128 stands for zero in the data rows.
A hidden rule labels the rows of this table. It goes by one to three of the table's principal directions, not those with the most spread.
78 125 124 139 122 122 149 165 92 127 88 108 170 132 120 143 92 103 117 130 120 142 91 128 123 125 146 152 151 109 133 98 2
188 154 143 149 124 112 79 98 156 122 185 188 152 89 95 110 176 119 94 84 113 103 169 106 110 102 120 111 136 96 135 184 1
179 190 115 143 156 165 121 112 141 160 135 111 99 124 119 204 159 92 131 78 127 106 97 130 101 129 132 136 129 158 132 149 0
91 121 130 138 127 113 141 120 130 123 97 107 178 131 126 124 140 119 138 108 112 133 121 122 113 100 104 141 145 96 94 135 1
128 83 122 114 106 142 151 125 125 134 115 119 107 121 134 98 117 148 157 184 133 141 129 138 156 178 134 96 106 146 147 119 0
68 129 121 128 88 129 178 124 141 97 112 115 179 146 113 90 139 129 134 140 98 158 149 134 147 93 89 161 141 86 89 92 0
133 166 115 129 111 128 133 147 127 111 158 150 148 119 103 125 139 108 94 116 106 139 134 134 138 114 145 163 139 129 139 109 1
131 105 152 139 149 121 109 147 101 140 123 149 107 137 127 131 90 132 118 142 150 115 131 135 133 124 145 109 124 129 150 124 2
123 90 153 163 185 130 152 103 138 151 78 88 124 134 132 151 162 123 168 124 153 129 120 127 115 103 108 109 146 141 112 149 1
166 158 109 118 116 120 85 104 154 117 180 153 132 115 128 120 155 135 113 84 121 109 141 111 119 115 127 117 108 132 119 168 0
125 139 115 120 103 113 124 131 112 139 126 140 152 94 108 119 136 114 139 115 115 114 113 114 106 133 111 121 108 78 131 152 0
153 112 152 129 125 144 121 124 135 132 148 153 94 119 120 110 123 149 129 176 152 124 157 131 146 154 135 101 120 137 173 118 0
182 94 148 67 117 175 151 97 145 151 130 110 30 132 164 118 142 176 205 239 162 121 126 169 161 212 136 81 84 215 171 100 2
113 125 130 105 91 125 140 132 131 103 148 152 147 130 118 84 131 144 126 156 114 139 152 138 152 116 120 140 123 115 124 101 1
147 112 141 118 150 106 88 129 113 134 123 144 119 118 153 147 109 132 122 112 141 106 113 117 99 134 150 107 137 128 128 159 2
109 98 156 170 198 120 124 115 141 142 88 105 127 142 140 155 139 133 134 95 153 126 141 107 101 94 98 124 161 109 98 157 1
135 88 130 131 150 124 134 112 140 144 113 99 119 118 137 111 161 146 165 135 141 131 124 120 131 144 109 105 116 148 118 152 1
98 109 131 157 144 122 133 140 122 123 118 127 142 149 117 116 112 130 115 117 133 138 144 128 144 94 122 130 129 119 118 121 2
123 134 145 153 155 122 111 164 97 132 124 149 137 128 112 155 96 106 88 112 136 124 118 125 120 112 158 143 157 120 151 117 1
137 191 104 109 69 113 93 152 102 102 170 171 155 128 124 139 75 96 66 99 91 114 109 131 120 129 173 151 129 108 137 114 1
108 128 132 147 129 95 117 145 117 108 138 147 161 119 114 113 120 117 96 112 131 134 136 111 123 94 138 139 145 99 133 129 0
176 130 155 104 101 94 80 111 135 111 189 191 116 90 123 83 141 149 119 162 150 102 160 120 123 130 145 93 106 116 178 149 0
167 176 134 142 147 131 107 127 122 137 146 176 126 105 100 177 143 89 103 79 124 101 126 124 94 89 140 134 145 101 139 156 1
119 132 106 100 142 134 144 140 122 129 119 103 109 140 147 147 134 132 150 123 133 135 100 138 130 126 134 147 118 164 111 114 1
132 166 104 100 57 130 112 151 102 109 172 166 131 128 116 112 80 120 100 140 112 118 117 134 146 138 155 129 98 114 151 99 0
151 177 144 95 95 118 101 149 109 96 177 225 126 112 111 134 99 115 75 131 112 111 154 137 115 102 158 152 152 84 150 108 0
125 180 102 64 54 119 137 121 154 73 188 166 153 126 128 79 154 143 113 146 88 143 159 147 148 114 127 173 115 125 116 94 0
169 169 97 68 104 142 109 114 164 104 190 154 93 135 152 116 152 158 117 119 103 129 154 142 142 150 131 152 107 170 109 127 1
116 94 150 154 176 125 148 140 110 149 78 88 125 131 135 155 126 114 143 145 150 138 99 135 122 137 146 128 154 158 144 120 2
137 109 151 172 183 138 118 144 128 137 125 130 98 140 126 152 110 129 99 122 158 135 144 117 134 127 144 123 160 145 147 126 0
99 140 129 100 62 131 154 144 105 119 141 144 128 139 107 80 102 136 142 183 116 129 139 151 159 129 104 135 86 94 140 76 1
179 148 133 143 144 127 84 117 129 143 154 159 123 104 116 153 142 112 108 78 126 99 124 107 101 123 131 108 135 115 127 175 1
141 116 134 116 81 151 154 121 140 116 159 161 112 130 102 69 134 148 132 188 111 142 176 154 181 145 115 119 105 130 145 96 1
160 104 154 148 197 163 137 116 137 166 113 87 20 161 154 171 121 150 169 170 202 120 124 143 144 147 135 90 105 208 166 116 0
95 181 79 131 135 126 157 127 157 112 121 90 176 140 126 148 176 103 112 53 77 158 123 128 114 94 103 204 149 127 65 131 1
104 116 120 121 129 121 132 130 130 120 120 110 136 145 142 116 121 141 134 134 132 136 129 137 140 122 133 133 114 147 123 119 2
116 122 109 108 137 122 126 123 131 126 114 116 145 132 145 134 144 134 142 86 108 127 113 119 112 114 105 141 132 119 71 150 1
144 138 107 118 133 111 74 129 130 123 157 149 122 131 148 131 109 141 100 74 123 110 132 108 114 126 133 119 112 123 105 167 1
141 134 122 111 123 146 137 128 123 136 130 109 87 138 143 145 115 132 149 162 152 126 105 142 140 153 150 116 105 173 156 106 0
116 146 112 117 134 116 103 142 116 131 122 140 155 111 130 150 121 120 114 79 115 116 111 107 92 122 125 143 136 89 110 155 1
118 120 133 157 184 107 98 139 123 137 107 126 159 127 132 157 131 117 98 56 118 123 125 104 93 104 120 147 167 105 90 167 2
159 53 189 138 138 109 106 116 112 136 118 142 97 115 146 102 99 150 144 207 178 113 131 127 138 163 163 56 136 150 183 132 1
94 94 143 127 125 125 164 132 117 123 86 108 139 127 135 124 119 128 153 169 138 144 115 130 128 131 127 125 150 116 129 106 0
176 143 166 131 124 139 113 109 135 126 162 170 98 127 114 130 133 127 123 160 150 106 152 144 137 111 145 103 127 143 168 119 1
153 164 122 90 126 113 90 123 132 121 166 154 114 126 143 134 139 139 122 97 124 104 129 126 108 113 121 140 111 127 110 144 1
115 172 137 136 103 118 125 141 108 111 129 162 178 121 104 149 111 87 90 104 100 120 120 129 105 90 142 157 163 77 128 115 1
116 77 152 112 148 111 152 124 126 123 99 110 122 119 149 111 148 147 166 173 151 142 121 128 127 133 127 120 146 143 128 120 1
155 145 123 114 107 150 128 120 144 133 155 132 103 124 124 114 136 139 128 161 123 130 145 147 149 171 136 126 104 158 161 115 2
133 126 133 180 155 128 136 136 128 144 123 137 140 113 88 129 148 104 107 102 119 136 148 120 129 112 114 133 143 103 133 146 1
128 156 123 137 111 143 161 139 116 144 122 140 140 104 82 131 149 96 133 136 106 131 128 144 129 127 115 146 121 98 149 116 2
116 177 101 128 55 131 134 140 130 101 177 182 195 107 64 79 145 109 90 103 71 134 161 127 149 93 106 159 116 63 120 116 1
108 144 137 154 103 96 116 139 108 110 125 178 205 99 91 121 118 88 81 84 89 122 137 105 97 84 122 143 171 32 110 149 0
91 41 171 128 159 128 148 135 120 140 82 85 88 150 162 97 98 181 173 216 185 143 135 129 151 169 115 95 126 151 150 95 0
172 179 84 133 120 136 105 123 142 130 169 136 114 120 125 154 136 105 96 75 107 123 120 125 124 140 153 134 111 156 130 156 0
135 112 135 115 93 144 160 124 123 141 120 113 114 119 120 98 131 133 159 197 123 136 126 152 155 178 125 114 105 145 160 100 2
122 130 133 175 164 125 123 130 128 138 103 118 153 132 120 162 128 99 100 71 113 130 123 110 105 108 120 141 171 105 98 153 1
157 126 135 166 130 165 134 143 113 164 133 141 108 106 79 134 122 110 124 152 140 123 131 133 150 160 140 100 111 132 191 124 1
94 147 85 135 158 120 132 127 156 122 118 106 157 140 135 139 158 129 113 44 92 146 145 113 109 99 88 177 136 106 58 161 1
124 42 156 170 198 143 151 124 117 170 65 81 79 136 140 145 121 143 179 158 184 132 113 119 135 145 119 73 130 156 137 144 0
165 165 85 114 98 119 79 101 159 115 194 145 128 135 135 104 144 142 105 68 101 111 149 120 137 121 119 119 80 143 97 171 1
101 90 161 123 143 110 135 115 128 126 96 91 126 146 160 118 125 151 165 166 163 127 118 125 122 121 115 114 134 137 122 115 1
133 140 141 121 116 111 98 120 139 106 154 159 148 129 132 113 125 136 99 113 116 120 152 120 119 111 126 135 144 106 116 136 1
148 136 104 70 67 147 142 129 120 123 164 149 76 128 131 96 110 151 160 194 136 123 128 158 166 162 143 104 58 158 164 96 0
182 159 97 84 79 158 119 111 141 127 180 133 79 130 139 121 127 141 146 166 134 117 116 156 162 171 166 101 66 203 170 114 1
118 164 74 102 90 109 94 150 122 106 169 159 167 108 120 112 115 126 90 82 102 127 124 114 124 126 151 147 100 110 130 146 1
142 165 83 104 100 139 134 128 143 116 167 142 110 125 122 119 142 130 120 111 107 136 140 132 142 133 124 144 98 135 119 129 0
84 118 107 153 155 120 133 146 110 136 80 83 158 144 143 165 102 108 122 79 124 137 86 111 108 117 132 142 148 120 94 138 0
89 83 121 153 162 178 204 140 113 177 47 20 96 157 133 156 127 126 201 176 157 155 72 147 157 172 112 120 111 187 135 86 1
131 99 149 122 101 127 154 121 120 133 124 135 135 100 103 87 153 133 167 187 141 128 129 131 144 134 115 100 115 114 157 116 1
146 185 89 101 123 118 102 125 148 111 172 155 142 113 125 139 162 123 103 67 103 122 136 123 109 105 131 162 118 127 110 155 1
125 146 163 128 70 125 164 144 101 122 140 187 152 98 64 85 133 101 121 188 101 129 158 151 142 115 109 142 133 56 166 85 1
113 104 147 159 92 125 145 135 119 121 136 134 141 132 98 75 106 129 117 182 131 142 153 135 169 135 128 109 116 116 165 96 1
92 125 163 193 127 85 125 141 100 121 102 147 220 101 81 122 125 78 90 93 114 125 124 93 95 69 114 136 186 29 122 143 1
Here are more rows. What is the label of each one?
103 102 148 155 149 125 142 137 109 147 86 118 150 121 112 136 125 115 141 125 133 126 118 120 115 115 109 122 145 91 123 133 -> 2
191 132 133 99 111 127 77 103 149 131 191 180 84 106 131 94 143 164 127 136 135 99 169 121 131 155 116 89 87 128 145 164 -> 1
96 77 155 193 127 118 159 103 143 145 100 99 161 128 90 66 159 134 152 139 125 141 169 111 147 111 50 101 120 69 105 144 -> 1
145 126 100 159 174 115 110 120 151 137 137 128 131 117 121 134 166 123 109 53 114 133 149 110 117 110 114 133 127 130 96 188 -> 1
123 147 146 158 130 109 106 133 128 120 143 161 168 122 100 119 129 113 84 95 110 122 157 118 116 94 117 145 152 80 124 138 -> 2
135 134 133 89 157 123 134 103 151 128 115 107 87 133 173 156 155 148 166 133 147 123 124 130 96 131 112 137 131 146 107 138 -> 0
111 85 140 162 200 134 139 123 136 148 75 60 128 159 156 161 139 132 148 110 150 141 104 128 127 122 131 128 156 185 101 135 -> 2
153 167 105 104 126 119 106 132 151 119 179 166 122 107 117 108 162 140 100 106 104 130 169 134 127 137 125 160 109 129 136 145 -> 2
135 140 118 147 163 111 126 121 147 124 138 120 130 135 127 133 163 119 112 83 118 137 143 128 125 96 120 152 135 145 102 149 -> 1
133 121 143 102 98 136 133 140 109 121 136 161 115 127 124 111 100 136 127 177 125 125 135 148 145 145 144 122 124 125 152 97 -> 2
106 41 185 181 139 128 153 127 110 146 79 109 129 136 115 91 98 138 146 200 157 139 143 128 157 147 117 77 146 113 154 110 -> 1
110 131 125 154 126 112 142 133 130 116 130 142 179 116 93 106 158 108 108 94 99 142 146 119 129 84 105 152 151 87 100 136 -> 1
139 124 126 101 132 118 106 141 117 119 150 164 96 133 142 123 104 147 116 132 137 119 143 135 132 126 144 124 112 134 133 129 -> 2
138 192 73 57 62 148 147 128 135 111 163 146 117 117 130 128 141 125 139 131 88 130 117 150 131 149 129 161 89 131 120 109 -> 0
102 87 143 155 166 137 168 143 115 140 79 94 113 141 132 145 115 122 143 155 147 151 116 134 138 132 135 129 155 144 132 105 -> 0
140 106 133 111 103 121 124 119 121 138 128 143 146 91 113 97 147 136 155 152 123 117 125 124 124 149 118 100 109 105 144 147 -> 2
115 122 115 148 112 125 140 136 104 146 106 119 166 121 100 120 126 101 132 106 98 126 108 131 130 123 115 125 116 101 112 139 -> 2
146 126 149 160 188 125 85 110 145 141 122 105 113 146 155 172 126 134 121 90 169 107 120 108 102 111 139 108 144 158 129 160 -> 1
138 179 101 120 142 106 100 134 127 130 132 129 164 96 130 173 152 95 106 58 110 116 94 110 75 119 147 159 145 116 122 167 -> 1
157 177 125 128 95 130 100 131 114 134 155 167 160 94 93 143 133 95 107 96 108 100 111 116 104 120 135 126 128 87 145 146 -> 1
100 91 153 175 204 133 150 141 116 163 66 64 94 157 145 168 112 125 147 131 167 138 109 124 120 133 114 128 149 148 124 120 -> 1
144 99 122 184 188 122 122 128 130 157 106 105 126 112 118 151 148 109 121 82 136 134 119 105 116 132 130 111 145 139 123 177 -> 1
149 107 163 126 166 117 90 105 144 130 120 114 110 133 171 150 124 150 135 141 170 111 123 120 105 141 155 101 147 166 148 147 -> 1
148 125 126 98 56 128 119 124 125 113 172 170 137 109 109 66 125 145 128 166 107 121 147 132 157 151 122 105 97 109 141 118 -> 1
143 154 145 134 128 136 116 108 137 124 132 130 125 138 135 161 125 116 126 121 143 111 119 126 111 106 139 119 142 131 134 128 -> 0
104 108 168 134 135 82 102 129 126 103 128 170 171 114 126 98 126 140 102 119 127 122 164 103 100 89 106 136 168 54 110 143 -> 0
118 167 105 175 141 119 118 137 116 142 113 134 176 119 97 167 128 75 88 32 85 120 116 108 92 92 111 153 150 67 89 169 -> 1
128 154 129 154 146 123 121 123 135 129 128 139 134 134 119 152 132 108 103 76 112 122 142 115 104 97 103 146 149 88 96 148 -> 0
149 142 127 117 141 120 110 131 125 129 144 135 115 135 137 138 131 126 119 115 127 120 123 141 128 122 146 137 121 159 129 131 -> 2
86 58 137 106 125 158 201 114 151 124 80 43 88 182 175 87 126 180 192 229 142 175 134 163 188 181 106 127 120 204 109 62 -> 1
119 146 130 132 85 123 114 135 123 113 146 156 182 122 103 102 117 118 94 116 91 125 141 126 133 121 124 141 138 88 122 121 -> 2
176 89 186 131 145 120 94 81 150 132 128 132 106 117 158 127 140 151 150 170 169 102 135 119 112 147 143 68 148 154 155 155 -> 1
82 120 104 163 143 106 133 128 142 124 104 98 201 143 120 108 154 119 104 41 68 149 141 106 120 96 70 171 155 82 33 159 -> 1
83 101 149 167 124 143 188 105 131 145 64 67 145 139 117 129 137 115 180 162 143 140 113 122 127 119 82 111 137 96 118 111 -> 0
133 130 123 120 133 152 135 123 131 148 121 99 104 145 135 138 132 138 154 131 132 122 114 137 137 144 109 125 106 153 118 120 -> 1
110 93 131 142 217 146 169 145 109 164 58 71 64 157 158 196 116 122 167 136 169 141 92 147 120 131 140 134 139 183 125 117 -> 1
A new table starts here. Its rows get labels from a new hidden rule, each label after its row.
129 124 106 123 137 107 117 122 136 75 119 169 111 143 118 189 125 108 195 116 152 112 151 134 124 109 105 92 87 133 68 144 HB
120 113 109 118 150 130 120 136 76 72 131 135 144 150 133 170 103 80 141 122 111 89 153 85 148 126 114 98 80 128 152 160 HM
115 96 143 125 189 137 107 115 130 192 129 97 98 134 111 139 149 102 187 133 71 143 177 151 125 126 123 125 120 119 152 103 QS
123 175 142 118 212 142 135 115 124 134 139 133 94 136 143 124 106 180 92 138 138 89 170 76 126 118 127 129 111 112 168 131 QS
103 193 151 90 199 151 129 130 79 81 161 111 136 121 186 101 95 195 67 155 92 103 78 63 148 120 142 99 169 120 193 119 QS
138 68 138 125 50 126 140 133 151 175 129 115 184 116 106 94 157 124 119 98 149 178 125 177 143 137 166 189 149 157 106 108 HM
88 147 152 125 185 161 129 122 121 153 138 107 107 115 189 75 113 194 57 131 110 118 155 76 162 120 135 107 136 101 254 140 HM
104 163 112 125 210 135 136 137 64 67 132 119 86 129 168 128 98 131 52 181 88 123 157 129 121 87 79 79 112 120 138 141 QS
146 45 108 129 76 106 120 113 135 147 128 135 101 117 107 131 174 40 187 86 195 184 132 164 110 132 121 174 117 146 63 117 HM
134 18 137 127 93 129 121 113 156 145 124 147 127 134 141 145 138 103 136 130 129 106 129 124 106 130 160 134 149 122 105 118 QS
124 76 131 134 155 132 127 124 123 139 114 131 136 134 112 111 153 106 165 111 162 120 134 147 117 136 156 149 134 129 133 87 HM
130 214 137 123 141 138 129 123 110 150 121 130 170 124 131 119 108 122 69 145 130 138 129 118 147 147 110 106 143 142 142 120 HB
106 245 109 109 156 148 136 131 106 101 143 159 70 162 138 132 113 96 142 137 132 76 146 72 134 115 106 93 113 111 179 143 QS
152 40 136 104 111 129 129 145 128 124 133 112 180 113 96 107 112 187 52 147 113 142 97 135 143 137 140 133 181 141 144 127 HB
139 122 122 147 93 105 136 130 134 141 100 140 169 133 87 162 146 82 174 131 227 197 124 198 104 137 146 121 127 138 63 89 HB
141 92 120 130 115 129 133 134 119 124 147 152 77 126 140 167 136 126 101 126 172 139 143 108 94 104 120 100 109 136 121 132 QS
120 69 170 101 143 143 141 130 136 115 140 91 177 104 129 101 135 246 148 141 30 110 103 139 166 128 167 158 172 133 170 107 HM
98 170 144 105 109 142 109 116 98 172 156 99 105 117 149 100 145 201 100 142 101 104 164 100 153 140 136 119 143 98 193 127 HM
139 199 129 147 123 122 134 124 122 89 142 114 115 138 126 144 116 139 121 134 76 113 109 113 116 116 119 92 92 127 139 128 HB
109 184 138 123 153 147 123 119 117 172 128 129 71 131 127 142 144 161 130 104 111 130 165 85 126 121 111 151 138 122 203 134 HM
189 111 106 124 0 125 132 159 119 89 140 149 151 125 161 170 127 77 93 138 189 94 73 111 101 96 124 99 121 156 58 145 QS
135 105 136 141 141 112 129 132 144 108 125 136 49 140 119 172 160 69 151 125 203 105 134 138 119 136 107 119 130 144 128 135 HB
115 114 128 124 108 138 115 140 139 137 142 121 170 138 101 103 154 111 110 110 131 126 110 113 140 143 116 146 111 115 160 128 HM
119 205 127 126 147 135 142 144 94 43 121 143 114 128 186 140 109 123 140 140 143 123 127 108 85 101 130 105 125 129 63 141 QS
107 55 101 112 101 133 129 110 128 78 128 146 106 133 185 103 109 152 104 160 180 124 174 98 141 121 122 125 125 129 155 139 HB
116 86 144 133 167 145 122 121 136 174 132 126 155 125 117 123 162 118 151 113 55 182 172 193 118 174 135 159 169 125 166 88 HM
97 223 145 89 155 146 112 131 118 191 137 113 117 127 133 115 140 187 88 130 58 109 150 103 161 124 147 103 139 117 168 137 HM
148 18 139 118 146 130 120 127 192 205 115 82 113 101 49 102 176 136 169 108 114 191 78 219 139 152 174 196 159 150 146 85 HM
181 121 105 158 67 133 122 147 113 85 149 169 107 132 111 129 98 150 81 148 111 179 98 134 142 122 151 119 142 126 39 167 HB
151 68 130 133 84 112 128 150 123 25 127 140 156 144 172 102 106 90 109 157 209 163 149 80 141 113 109 107 128 123 97 134 HB
91 208 130 129 172 135 106 102 110 254 125 109 85 155 127 131 148 97 122 111 111 153 179 149 135 137 126 150 119 139 172 117 HM
126 126 113 133 116 107 144 140 81 73 118 158 27 140 99 113 101 124 74 157 110 93 134 79 88 134 107 110 128 125 102 163 QS
136 228 116 123 147 122 122 124 123 88 111 133 128 123 140 111 81 95 137 141 137 106 162 107 139 119 95 87 120 132 120 144 HB
180 97 119 158 28 99 138 124 171 127 102 161 238 129 104 118 144 79 172 100 179 155 82 198 109 125 132 148 165 167 48 97 HB
103 255 132 114 119 156 124 125 86 74 162 104 71 132 193 119 95 202 130 142 30 89 164 31 122 122 92 116 119 109 142 156 QS
130 141 131 128 117 125 120 133 147 178 115 100 121 129 138 140 146 76 167 104 134 108 149 122 144 135 147 110 128 139 127 141 HM
167 41 115 120 56 126 152 136 173 84 107 133 233 115 63 138 167 126 158 105 214 160 84 127 117 142 152 161 173 159 98 131 HM
77 195 123 109 195 122 108 121 113 157 163 121 95 138 127 140 105 158 191 129 122 110 146 91 132 124 104 134 111 103 147 130 HB
96 245 110 141 205 101 112 111 147 139 123 122 47 162 134 147 125 75 187 118 102 97 177 78 102 134 87 119 109 106 130 138 HB
130 53 125 139 21 132 145 146 133 155 132 130 131 129 141 99 139 71 151 116 157 149 120 118 126 117 122 114 120 147 98 129 HM
133 133 136 104 100 132 134 137 88 124 130 136 168 114 126 148 110 169 133 138 168 146 127 116 155 119 131 122 136 131 92 143 HB
155 95 141 118 147 116 143 133 131 138 109 140 106 130 142 133 143 104 118 137 187 144 170 113 112 143 101 115 117 133 66 141 HB
107 190 126 107 180 137 131 127 111 80 135 147 148 133 139 103 91 117 127 123 183 65 171 79 149 129 88 148 131 107 116 142 HM
143 6 162 121 83 146 122 115 202 214 97 82 229 98 65 91 148 82 132 94 125 215 40 204 139 175 158 188 159 153 119 76 HM
167 82 113 123 65 115 133 138 102 190 105 113 179 109 122 103 125 135 143 110 146 183 97 163 124 131 152 143 168 127 112 133 HB
152 44 147 145 160 135 139 131 179 229 102 127 214 112 60 164 179 111 188 90 129 213 96 192 97 163 179 166 130 161 87 101 HM
135 255 107 122 82 115 136 117 94 56 134 161 102 141 169 145 131 87 183 146 171 121 134 68 87 124 88 95 124 97 137 147 QS
156 62 123 116 161 155 154 145 81 82 130 126 224 97 135 82 139 226 81 151 42 141 90 108 185 135 117 111 167 159 164 136 HM
114 255 154 106 218 132 132 111 88 88 146 98 86 122 193 88 153 180 116 148 88 120 145 122 163 138 136 129 109 115 158 137 HB
121 127 139 125 165 135 113 122 135 151 137 106 158 132 108 133 116 99 132 133 118 109 144 138 118 142 154 158 132 135 123 111 QS
124 182 99 125 146 121 130 124 127 164 122 146 114 142 183 128 122 113 169 142 91 143 140 126 130 101 121 87 127 129 130 145 HB
108 150 138 132 165 134 117 114 134 214 127 86 86 133 140 125 148 107 130 112 98 125 144 128 147 138 151 142 141 127 186 112 HM
156 39 135 129 122 121 118 116 143 177 110 141 98 128 93 120 135 117 168 117 180 174 81 120 92 124 140 115 116 132 115 124 QS
139 124 125 139 48 118 137 137 96 70 121 148 142 141 113 138 107 125 137 153 200 120 97 117 99 96 109 91 101 139 53 140 QS
95 78 142 102 197 141 117 120 127 140 149 124 134 127 116 121 124 142 135 138 39 127 153 144 146 145 134 145 146 134 131 106 HM
116 175 144 140 191 143 112 128 127 132 111 128 91 131 119 149 171 93 143 138 46 162 157 117 115 135 105 172 122 111 111 132 QS
129 145 135 122 176 146 127 130 120 148 128 122 138 132 139 112 116 163 77 122 23 90 118 131 137 152 125 143 138 124 90 133 HM
137 107 148 119 143 121 112 125 160 152 134 115 176 125 115 119 143 120 104 106 100 162 131 167 143 141 129 139 146 147 100 94 HM
131 76 133 148 174 134 125 116 155 191 102 141 99 139 92 186 138 169 209 107 213 149 199 140 114 122 132 137 116 123 136 101 HM
108 138 117 154 90 133 118 127 140 128 113 138 111 137 104 147 132 135 204 121 227 129 130 121 109 124 149 125 99 141 111 117 QS
116 91 144 119 162 146 125 120 148 141 131 103 122 120 139 139 155 148 104 124 112 117 138 167 167 137 113 133 151 138 153 107 HM
142 129 136 122 55 108 107 137 138 176 106 159 125 105 161 123 126 78 111 111 98 169 112 156 131 145 122 195 135 147 128 82 HB
132 101 143 150 25 120 128 128 151 102 112 147 86 121 89 138 125 100 208 112 213 146 110 168 100 154 122 142 137 156 81 138 QS
Which label does each new row get?
110 82 146 101 132 144 153 139 98 154 152 86 147 92 133 60 92 186 60 146 32 83 121 145 205 112 149 135 175 118 172 154: HM
137 203 118 142 187 124 102 113 129 137 109 123 97 134 97 150 147 93 208 83 168 140 167 175 112 137 120 119 105 119 121 86: HM
133 16 136 133 158 131 152 123 120 139 132 131 155 137 113 129 104 70 114 138 123 177 126 115 101 124 114 127 137 134 125 134: QS
153 119 109 132 145 101 120 133 148 58 120 141 104 129 123 159 118 133 198 112 168 141 114 103 97 110 119 102 112 128 126 132: HB
137 180 123 120 117 129 116 131 156 105 145 133 102 137 95 113 157 120 159 122 144 148 179 159 105 144 132 146 100 147 130 112: QS
136 155 139 113 84 138 152 132 131 94 125 140 157 122 113 111 119 127 9 136 83 143 78 107 131 133 142 136 146 146 108 150: QS
145 76 115 135 62 116 143 134 128 104 123 152 207 108 106 123 148 90 128 133 190 132 87 145 117 129 136 138 111 147 58 136: HB
162 180 126 132 131 136 127 124 145 190 139 119 182 128 135 127 122 253 27 126 69 143 103 102 182 147 160 175 133 122 131 127: HM
91 246 108 123 255 149 131 132 93 15 153 91 131 122 138 133 123 172 121 137 188 125 144 32 123 109 118 119 160 116 82 160: QS
71 215 123 121 231 149 121 125 95 104 152 153 35 145 141 138 129 145 114 140 68 112 169 82 129 116 85 94 109 107 148 136: QS
170 64 87 157 13 101 139 150 148 145 99 173 116 156 110 211 142 54 145 119 255 147 61 156 87 123 109 136 106 136 37 101: HB
136 114 129 130 117 136 139 124 89 99 123 121 124 131 129 134 122 142 130 141 158 117 123 119 127 137 147 134 157 106 193 123: QS
117 35 139 115 124 155 135 125 141 141 121 117 217 91 93 80 168 217 100 123 58 185 65 159 199 156 195 170 157 144 199 97: HM
119 128 107 130 93 122 156 142 99 19 146 155 158 145 140 136 97 88 83 155 173 92 139 92 132 103 67 113 106 108 97 153: HB
140 214 102 166 167 104 128 130 115 147 127 148 73 148 142 167 116 35 255 111 198 75 169 106 123 113 106 109 71 131 132 131: HB
144 78 124 119 168 107 118 119 133 139 119 139 115 130 133 145 144 116 150 139 216 152 108 128 116 136 148 149 102 122 58 103: HB
90 138 134 93 211 155 125 111 111 176 141 117 122 121 121 94 107 176 145 109 18 117 137 137 120 155 110 122 141 115 152 120: HM
92 218 124 145 94 122 121 116 126 74 134 141 116 123 121 153 128 124 121 127 48 117 143 140 101 105 116 137 109 115 119 156: QS
145 163 130 124 73 129 159 139 93 147 127 129 108 124 175 102 96 158 73 150 126 122 80 103 133 110 152 119 156 114 106 141: HB
127 116 122 136 74 112 138 118 127 124 113 119 132 116 104 129 143 160 95 119 113 119 153 135 122 128 129 151 129 127 162 115: HB
149 77 134 134 118 121 152 135 108 82 133 135 131 125 149 125 125 73 81 153 147 99 146 122 143 121 122 110 118 124 101 147: HB
149 49 137 125 111 123 130 119 156 163 120 122 178 114 116 98 153 107 138 102 73 147 75 170 148 135 159 143 181 135 115 120: HM
73 218 138 94 225 150 132 119 140 242 144 91 85 133 171 107 122 167 75 135 72 97 200 71 178 134 155 144 140 104 198 134: HM
150 96 139 141 95 119 103 118 192 172 106 117 166 102 105 124 149 75 180 118 177 113 145 201 125 146 133 142 141 132 99 119: HB
78 214 125 126 128 115 131 105 171 124 130 116 100 137 121 172 119 151 175 127 117 140 168 105 139 121 92 144 133 116 160 139: HB
152 110 119 138 25 115 134 164 97 91 141 138 129 117 159 147 106 149 80 130 147 130 140 42 109 122 128 107 140 133 97 137: HB
120 215 109 111 156 126 119 130 104 91 135 139 54 153 148 154 118 207 161 137 111 78 199 128 96 111 87 120 95 113 151 155: QS
129 107 144 119 78 156 123 120 88 112 141 103 95 112 165 110 102 169 66 114 88 143 111 185 140 140 112 145 131 132 127 141: HM
172 126 110 139 19 133 148 148 119 76 124 124 203 112 114 122 114 69 75 155 165 177 90 149 109 122 123 132 111 131 68 139: QS
The hidden rule looks at only part of the columns. Which column or columns, counting from 0, in order?
5 19 24
